Small tables with named rows and columns. After each table, cells are looked up by row and column.

Table keketu
,ved,sovabe,tid
tefef,35,59,28
gan,111,50,36
padog,114,41,25
gadopa,112,41,31
sifaze,97,98,99
tidaver,38,59,31
bifu,131,155,132
zab,137,158,136
tal,97,112,95
duna,100,104,98
sali,214,233,219

bifu, ved => 131
sifaze, sovabe => 98
padog, tid => 25
tefef, sovabe => 59
sifaze, tid => 99
tal, tid => 95
duna, ved => 100
duna, tid => 98

vav:
columns: dala, zibudu
difad: [1.37, 2.33]
kunif: [7.64, 9.47]
ledid: [5.62, 2.50]

difad, zibudu => 2.33
ledid, dala => 5.62
ledid, zibudu => 2.50
kunif, zibudu => 9.47
difad, dala => 1.37
kunif, dala => 7.64

vil:
         neduse  kazud  lan  dis  pufez
rad          61     33   52    4     37
vosuze       49     52   50   57     65
zibul        46     45   31   50     21
memi         58     77   50   34     50
lazen        56     48   51   45     45
zif          21     46   50   35     16
veg          65     49   49   79     76
bugusum      28     45   47   59     62
rosur        62     27   54   24     43
vinureb      36     69   51   48     20
sored        19     52   55   23     18
barevus      44     52   51   25     41
zimar        67     48   44   43     48

vosuze, kazud -> 52
zimar, dis -> 43
bugusum, dis -> 59
barevus, dis -> 25
zif, pufez -> 16
lazen, kazud -> 48
barevus, lan -> 51
zibul, neduse -> 46
lazen, dis -> 45
barevus, kazud -> 52
vinureb, dis -> 48
lazen, lan -> 51

nub =
            mon   notid  bogadef  remuzu     bab   bezes   migen     gup  nibule
tokedon  38.627  44.829   31.904  52.821  38.348  49.836  49.655  48.103  58.621
taliz    26.431  55.543   34.277  87.536  42.043  69.747  77.550  72.838  14.181
podimis  34.051  70.337   23.481  59.478  41.335  49.082  49.461  64.454  53.565
midu     51.474  36.299   44.403  51.587  42.338  47.336  39.901  30.282  64.633

What is the mon of taliz in nub? 26.431
What is the mon of midu in nub? 51.474
What is the nibule of taliz in nub? 14.181
What is the nibule of midu in nub? 64.633
What is the gup of taliz in nub? 72.838
What is the bab of tokedon in nub? 38.348
What is the migen of tokedon in nub? 49.655
What is the migen of midu in nub? 39.901
What is the bezes of midu in nub? 47.336
What is the bab of midu in nub? 42.338
What is the bab of taliz in nub? 42.043
What is the notid of taliz in nub? 55.543
What is the bezes of taliz in nub? 69.747
What is the remuzu of midu in nub? 51.587
What is the nibule of tokedon in nub? 58.621

zupog:
         zudamo  lonod   lag    zos  muzatu    kif  volum
zipaz      23.1   11.8  -0.8  -40.7    90.7  -52.3   67.1
bokid     -20.8  -60.6  10.8   16.6    90.7   57.5  -23.2
valesat     3.3   28.6  29.5   73.1    90.7   86.5  -31.4

What is the kif of valesat in zupog?
86.5
What is the zos of zipaz in zupog?
-40.7
What is the lag of bokid in zupog?
10.8
What is the volum of bokid in zupog?
-23.2
What is the zos of valesat in zupog?
73.1
What is the volum of zipaz in zupog?
67.1
What is the kif of zipaz in zupog?
-52.3
What is the zos of bokid in zupog?
16.6
What is the muzatu of bokid in zupog?
90.7
What is the zudamo of valesat in zupog?
3.3
What is the lag of zipaz in zupog?
-0.8
Row with the largest lonod: valesat

sof:
cols = zom, kuv
mafub: [14, 22]
rumaf: [40, 48]
kanen: [92, 48]
tezi: [66, 43]
femabe: [32, 39]

tezi, kuv => 43
rumaf, zom => 40
kanen, kuv => 48
femabe, kuv => 39
mafub, kuv => 22
mafub, zom => 14
rumaf, kuv => 48
femabe, zom => 32
Row with the largest zom: kanen

mekiv =
columns: saludos, zetudam, kolotu, fazig, zere, nafo, dumirol, tesolil, venol
ronupi: [6269, 4993, 5587, 3166, 4191, 4672, 4482, 4872, 4574]
gomot: [8261, 4216, 3806, 4622, 6480, 8346, 4867, 4918, 6108]
lumifa: [6788, 4740, 2051, 7436, 5902, 9127, 4120, 4546, 4705]
viv: [4165, 4319, 4278, 4527, 4558, 4184, 4373, 4426, 4378]
fitona: [6044, 4842, 4466, 4209, 5001, 6169, 4676, 4779, 5071]
rubiliv: [4169, 3986, 4577, 4126, 3605, 3124, 4590, 4330, 3716]
muroku: [2883, 4589, 3214, 4855, 5449, 3701, 3320, 4715, 3347]
povoza: [4765, 4410, 5083, 4134, 3927, 3854, 4626, 4505, 4232]

venol of ronupi is 4574
fazig of muroku is 4855
venol of lumifa is 4705
zetudam of ronupi is 4993
dumirol of gomot is 4867
venol of muroku is 3347

vogud
        tamipig  zot  sab  fifis  sovebi  fug  kem  pap  fike  zin
tof           8   27   38     34      55   57   60   61    70   69
seselu       10   35   57     56      79   70   85   90    90   95
mulog         7   29   44     44      63   72   70   74    89   79

What is the zin of seselu in vogud? 95
What is the sovebi of mulog in vogud? 63
What is the fike of mulog in vogud? 89
What is the sovebi of tof in vogud? 55
What is the zot of mulog in vogud? 29
What is the pap of mulog in vogud? 74
What is the fike of seselu in vogud? 90
What is the zot of seselu in vogud? 35
What is the tamipig of seselu in vogud? 10
What is the pap of seselu in vogud? 90
What is the tamipig of tof in vogud? 8
What is the zin of tof in vogud? 69
Row with the largest pap: seselu

sinabi =
	zikur	zured	res	kamosuz	doba	nugo	vazos	nep	fule	buzodim
sut	5.177	8.932	5.090	4.153	2.298	3.693	6.913	2.377	4.669	5.442
lup	8.692	5.088	3.467	3.703	5.026	6.651	8.349	4.288	7.915	5.547
pirukep	7.299	4.823	8.696	2.753	7.798	5.892	6.277	5.427	4.416	5.270
duzugok	7.090	7.029	6.756	5.307	3.351	3.629	4.377	5.580	3.428	3.473
nud	9.390	7.389	7.087	4.254	6.519	4.927	7.299	2.251	5.706	3.199
bom	8.429	7.899	2.041	7.089	3.615	4.717	4.961	4.275	6.019	5.951
tupa	9.110	6.299	4.511	2.744	4.735	4.743	4.112	6.740	2.967	7.900
dap	6.524	6.708	2.922	4.592	5.168	6.539	7.008	4.376	6.324	9.881
subogas	6.580	5.732	6.500	1.226	3.165	4.731	7.811	5.091	4.699	4.589
reb	8.106	7.284	7.394	5.824	3.068	6.442	7.510	5.715	5.391	7.715
subik	7.730	7.485	3.814	3.556	7.617	4.196	3.839	2.974	3.740	6.368
sen	6.006	5.756	2.168	4.252	6.357	3.800	4.839	2.934	5.945	3.029

tupa, vazos: 4.112
lup, zured: 5.088
subogas, nugo: 4.731
tupa, zured: 6.299
pirukep, doba: 7.798
sen, zured: 5.756
dap, vazos: 7.008
subogas, buzodim: 4.589
tupa, buzodim: 7.900
sut, zured: 8.932
bom, doba: 3.615
sen, zikur: 6.006
pirukep, kamosuz: 2.753

sabul:
|  | fatim | sif | madatut | lim | pap | kogo | punaze | doru |
|---|---|---|---|---|---|---|---|---|
| felezi | 0.1 | 0.8 | 0.1 | 0.0 | 0.2 | 0.2 | 0.1 | 0.8 |
| kup | 0.8 | 0.1 | 0.7 | 0.0 | 0.3 | 0.3 | 0.1 | 0.7 |
| paro | 0.1 | 0.1 | 0.1 | 0.8 | 0.3 | 0.3 | 0.0 | 0.8 |
| gipa | 0.0 | 0.1 | 0.7 | 0.1 | 0.4 | 0.3 | 0.8 | 0.8 |

sif of gipa is 0.1
kogo of gipa is 0.3
fatim of gipa is 0.0
pap of gipa is 0.4
doru of felezi is 0.8
lim of felezi is 0.0
madatut of kup is 0.7
doru of paro is 0.8
punaze of kup is 0.1
madatut of felezi is 0.1
fatim of felezi is 0.1
madatut of paro is 0.1
lim of gipa is 0.1
doru of gipa is 0.8
pap of felezi is 0.2
lim of paro is 0.8

nek =
	nafad	bufu	sumukud	pim	kol	rovelus	gef
mimo	2.66	4.31	3.41	3.76	1.87	2.28	5.83
razozet	2.63	4.54	3.24	3.64	1.53	1.55	6.60
fus	6.67	3.92	3.54	2.65	6.74	3.21	3.03
razus	2.66	4.47	3.29	3.67	1.66	1.78	6.34
vido	2.74	4.53	3.27	3.65	1.70	1.59	6.50
rituvo	2.58	4.07	3.48	3.85	1.94	2.89	5.24
nagosu	2.41	2.32	4.56	4.84	3.62	7.63	0.46
guguk	2.62	3.82	3.63	3.96	2.25	3.61	4.47
fid	6.76	3.93	3.52	2.61	6.81	3.17	3.03
takomus	2.64	4.05	3.54	3.88	2.09	3.02	5.08

What is the nafad of vido in nek?
2.74
What is the gef of vido in nek?
6.50
What is the sumukud of mimo in nek?
3.41
What is the nafad of takomus in nek?
2.64
What is the rovelus of mimo in nek?
2.28
What is the kol of rituvo in nek?
1.94
What is the nafad of razozet in nek?
2.63
What is the bufu of razus in nek?
4.47
What is the rovelus of vido in nek?
1.59

sen =
|  | laki | vuf |
|---|---|---|
| rel | 12 | 59 |
| geso | 150 | 15 |
| vofu | 43 | 204 |
| kirisom | 86 | 140 |

vuf of geso = 15
vuf of vofu = 204
laki of rel = 12
laki of geso = 150
laki of vofu = 43
vuf of rel = 59
vuf of kirisom = 140
laki of kirisom = 86

mif:
	tili	kadafo	bavit	kozus
ledeba	-15.075	56.636	-11.284	37.731
maladu	-13.038	29.033	-10.031	-6.444
gasepi	17.183	-5.765	25.552	12.860
guki	20.343	16.413	16.550	20.952
lilut	37.672	34.930	31.352	2.262
lib	12.487	9.529	25.957	36.205
vivani	30.888	32.239	20.074	-1.371
kar	-50.418	50.101	12.219	-2.535
sig	-46.502	62.612	2.276	-15.682
sufur	-17.845	56.130	12.822	28.965
latusib	5.525	26.194	17.695	29.265
sus	18.543	15.856	20.323	20.465
fotaf	12.780	32.154	38.682	53.787
vok	51.443	9.355	62.966	42.710

What is the kadafo of gasepi in mif? -5.765
What is the kadafo of guki in mif? 16.413
What is the tili of lilut in mif? 37.672
What is the bavit of kar in mif? 12.219
What is the bavit of gasepi in mif? 25.552
What is the bavit of sus in mif? 20.323
What is the bavit of vok in mif? 62.966
What is the tili of ledeba in mif? -15.075
What is the kadafo of kar in mif? 50.101
What is the kozus of fotaf in mif? 53.787
What is the bavit of fotaf in mif? 38.682
What is the kadafo of latusib in mif? 26.194
What is the tili of lib in mif? 12.487
What is the bavit of sig in mif? 2.276
What is the kadafo of lilut in mif? 34.930
What is the kozus of guki in mif? 20.952
What is the kozus of sufur in mif? 28.965
What is the kozus of vok in mif? 42.710
What is the tili of kar in mif? -50.418
What is the tili of gasepi in mif? 17.183
Which row has the largest kadafo? sig

